Rotation paths and how fast each direction turns (deg/step):
Each turn is a multiple of 5 degrees from 10 to 175, or 0.
Each row of a path follows its step; steps can be skipped.
path 1
step 0: [ -1  12  -8 -21  -4  -3  -3 -11   2   1  -4   8 -12   1   7  -5  -8 -14
 -22   6  11 -19 -13   8  15 -21 -12  -1  16 -17 -19 -19 -15  -8 -17  -8
   3  -4  16 -21 -41   0  -3  -1  12 -14]
step 1: [  5  15 -29 -12  -9   5   2  40   4 -18  -7 -21  -7 -12 -11  11   9   3
  18  -7  10 -10  10  -3   8   8 -18  26 -16   8   1  10 -18  10   4  -8
  10  -8   9 -15  -1 -14  -7  16   7  11]
step 2: [  2  -5   1 -24 -22   5 -22 -15   0 -21  -6  15   9 -13  11 -16  10  13
   1 -17  11   3  19  -3 -18   3   4 -13  -1  -2   1 -14  16  27 -10  10
  26 -20  -5 -10   5  21 -17   2   5   1]
step 3: [-10  10   2   2 -16 -25   7  -1  -2 -12 -19   3   9  20  -2  13  -4 -13
   4 -41 -11   1 -23  -1  -2  -8 -15 -16   5 -10   3  -3 -29 -12  -7  -1
  10  14 -19  -7   0   6 -17   8 -11 -19]
step 5: [  4   2 -10  10   4  -7  28  -9  13   2  -7  14   6  -3   7   6   9  14
 -11  11  -3  22  -2  20 -13  16   3  -9  10  11  -3  15  17  12 -12 -11
  28  25  -3 -28  -9  29  -1 -10  11   4]
step 6: [ 13   4  -2  18 -14   7  21   2 -22  -5   2  23  -8   3  17   9   4  -3
   7   1  17 -29  -2  -3  21 -19  -9  10  43   3  -5   6   0  -9  -2  -6
  -9   9 -11   6  -5  11 -14  24   2  -6]
step 7: [-22 -15  19   8  -2   3  -5   8   1   4   5   5   1 -10  22  12   4   9
   4   6  17   4  -1  -8  13  -1 -10  20  -1  20  27  -1 -12   9   3 -16
  24   2  13 -19  26 -35  -2  -1  15  10]
step 8: [ -8  -8   3   8  -2  24   1 -20  -1 -12  11   6   6  -8   1  13  -3   6
  -7 -15 -14   4 -16  -8 -16 -13  -6  -2   4   5  -4   1   0  26   9 -10
  10 -14  -4  19 -27  15 -14 -27  37   3]
step 10: [ -2 -24  42 -13  -2   0   1 -10   5  -7   0   2  -6 -17 -13  -5   3   2
   0  -6  11  -8  -5  18   2  22  10  -3 -13  27  16  24   4  22  21  23
 -14  14  -6   3  -1  -8  -3   9  -6   4]
step 11: [  2  -2  11   9  19 -25   4 -10  10   7  -2  -3  11 -10  13   6  18 -11
 -20 -14 -26   5  -2  40 -10 -14  10   5  34 -20   1 -10   3   5   1  13
   0   8   9   8  -5   5   6 -11  11   8]
step 12: [  7  15  -5  31  12   3   3   6   8  -2 -11 -13  -6 -10  -9   1  10  25
  -9  -1  10 -21 -28 -11  18  16  23   9  21  -9   1  14  -5 -19  18  -2
  -8 -14  13   6 -14 -15   2  17 -10  -9]
[-10  -4   4  -6   0  -6   1  -4  -8   1  -5   8  -2   1  -3   0   2  -1
   3   3  -1   4   5   4   0   2   0   5   1   1   6   1  -5  -6  -3   2
  -5  -2   3   2  -1  -1  -6   0   1  -8]  100
[ -1   1   5  -6   6   6  -2  -7  -1  -5   4 -11  -3   0   0   8  -1   2
   0  -3   3   2   5  -3   2  -1  -1   7   0   4   3   8  -1  -1  -4  -1
  -1   1   2  -4   4   2   3   3  -8   0]  125
[-1  1  5  5 -2 -7 -2 -1 -3  0  5  0  3 -1  7 -3 -6  0  1  2  0 -3 -4 -7
 -1  3  6 -4  1 -1 -4  2 -6  0 -6 -7 -6 -4 -1 -4 -6  4 -3  8 -7 -3]  115
[  4   5  -8  -6 -10   2  -3   1  -1  -2  -1  -2   2  10   0  -3  -1  -2
  -5  -7   4   4   5   0   0   8   8   2   2  -2   2  -3  -4  -1  -2  -1
   1   4   5  -2  -3  -1  -2  -1  -2   0]  25
[ 2 -3  6 -7 -2 -2  2  4 -3  0  1 -3 -4  2 -1  7 -5  3 -5 -1  1  6 -7 -6
  0  8 -2 -4  1 -8 -4  0  4 -1 -3 -3 -1 -3 -5  5  7 -2 -4 -6  4 -2]  70
path 2
step 1: [ -8 -11 -10   2  20  12  -9   6 -17 -19   2  21  18  10  15 -26  -4  -7
  -1   5   8  -3  -8 -13  14 -28  22   1  -6  14   0   5 -11   7   7   3
   1 -21 -13  12  -7  -3  -6  -3 -32   2]
step 2: [ 22  42 -18  14 -12  -2 -15 -21  -2  -2  -1   1  13 -20  10 -15   6  14
   4  -3  16  -4  10  20  -8   2  19 -19  11  -2   0 -15  14   5   9   8
  -5 -12  -1  -9   5  -7  -4   1  -3 -12]
step 3: [  6 -19   0   5 -21   4  16   8 -12  -5   8 -17  -4 -30  -9  -9 -12  25
 -11  -9  14   6   3  -2   4   4 -11   5  15 -31   0  10   2 -25   3   1
 -12   5  26   8  -2 -13 -11   3  15   4]
step 4: [ -8 -10   9 -23  -9   0   4  19  -7  -7  -5  16   6  -2  -4  -6   3 -10
  22  -1  -9 -16   6 -34  -9   6 -13  24  -6  -1 -11   7   2   4   1 -24
  -4  -4   7  -5   6   5 -28  17 -17 -24]
step 5: [-10  31 -18 -11  13 -14  11   3  20 -18 -15   6  19  -8  -9  -7  27  -7
  -4  13   5  22 -19   6  13  -6   6  17  -2  12 -11  -6   8  14   2 -17
  -1  -6   1   1  -1  14  11 -14   9  -8]
step 7: [  4  -1  14 -21  -8  -1 -19  -7  -9  -7  12  21   8 -21   0  14  -9  -2
  -3 -17 -11 -11  15   3   6  22 -23 -21  15  -2   3  -2  16  -4  -3  10
 -10  20  -3 -21  26 -12 -11 -13  -8  -6]
step 8: [  5   1  18 -14  -3  15 -13   8  21  -6   0  -4  -9   0 -19  11   2 -21
   2  12 -16  19  -2  11  19 -10 -16 -10   9 -18   1   2   5 -21   1 -31
 -16  -2  14  15 -17  19 -10   3  12  -4]
step 9: [-21  -3 -11  21  11  -5  10   2  -4   5  -2   3   8  11 -30  -8  21 -15
   0  16 -18 -18   6  -2  -4 -15  -8  15   1   3  11   4  -3  12 -20   0
   0  -8 -10  -8 -27   9 -16   5 -20  21]
step 10: [  1  10 -12   1  21  -8  21 -16  15  15  14  24  -1  -3   7  -5  15   2
 -16 -22  -2   1  10   9  -1 -18   8 -13  -8   8   9 -14  23   1  -5   3
  22   4  15 -21  17  -7  19   2 -15  -2]
step 11: [ 40 -15  -8  10  -3  13 -11  16  17  28  14   5   1   7  -7  -2  -1  16
 -17  -1  -2  -4 -11 -11  18  11  -9 -20   7 -10   0  -3 -11 -21  10   8
  -4 -12   1   9  22   1   5  -5  14   6]
step 12: [-27 -10  10  -8 -19   1 -20   7   8  11  17   0  10   8   2  16  -9  12
  22  -1 -19  -3 -17  -2   8   8  -1   0 -11 -10   6   5   3  14  -7  14
 -25 -16   1 -19  -7  -3 -27  25   8   5]
[-2 -5 -5 -2  4 -3  1  6  1 -2  2  6 -9  2 -1 -3 -5  2  7  0  6 -4  4  5
  1 10 -4 -3 -2 -2  3 -7  2 -3 -6 -2  0 -1  4  6  6 -2 -1 -3  3  0]  95
[-1 -3  5  2  4 -3 -1 -2 -2 -3  1  4  1  0  0  1  0  7 -3  8 -2  6  3 -1
 -5  4 -2  7  2 -5  3 -7  3 -1  6  0  9  4  0 -5 -4 -8  0  5 -1  6]  110
[ 4 -1  2  4  4  6 -3  9 -9  0  0 -1  6  6 -6  2 -4  4  4 -1  0 -2  4 -1
 -2 -8 -7  3  3  5 -5  0 -4  0  0  3  5 -5  1  4  1  1 -2  0  2  3]  140
[ -6  -3   0  -1   0  -4   0  -2   7   7  -5  -2   6   2   6  -1   3   6
  -2  -5   2  -3  -3   0  -2   5 -10   2  -1   2  -5  -2  -8   0   3  -6
   0  -7   6  -3   0  -1   5   0  -1   0]  55
[10 -2  9 -1 -6 -6 -2 -5 -3  3 -2  0 -1 -2  2  0 -7  6 -4 -1 -2 -2 -3 -3
  4  0 -8 -4 -2 -5 -1 -1  4  6 -5  0 -3  2  3  4 -2  1 -6  2  5 -1]  85
[ -8  -2   0  -1   1   0  -4  -3  -4   6   2   6  -2  -2  -3  -3  -7  -5
   1   0   1  -4   2  -4  -4   0   0   1  -3  -5  -3   2  -1   9  -1   3
   3  -6  -6 -11   0  -4  -5  -4  -1  -6]  135
[  5  10  -6  -4  -1  -3  -3   1  -4   3   4  -1  -2   8  -4  -1   0  -2
   1   1   8  -1  -6   3   5   3  -2   2   3   0   3  -3  -5   0   6  -1
  -1   0   0  -6 -10   2  -2   2   6   1]  115
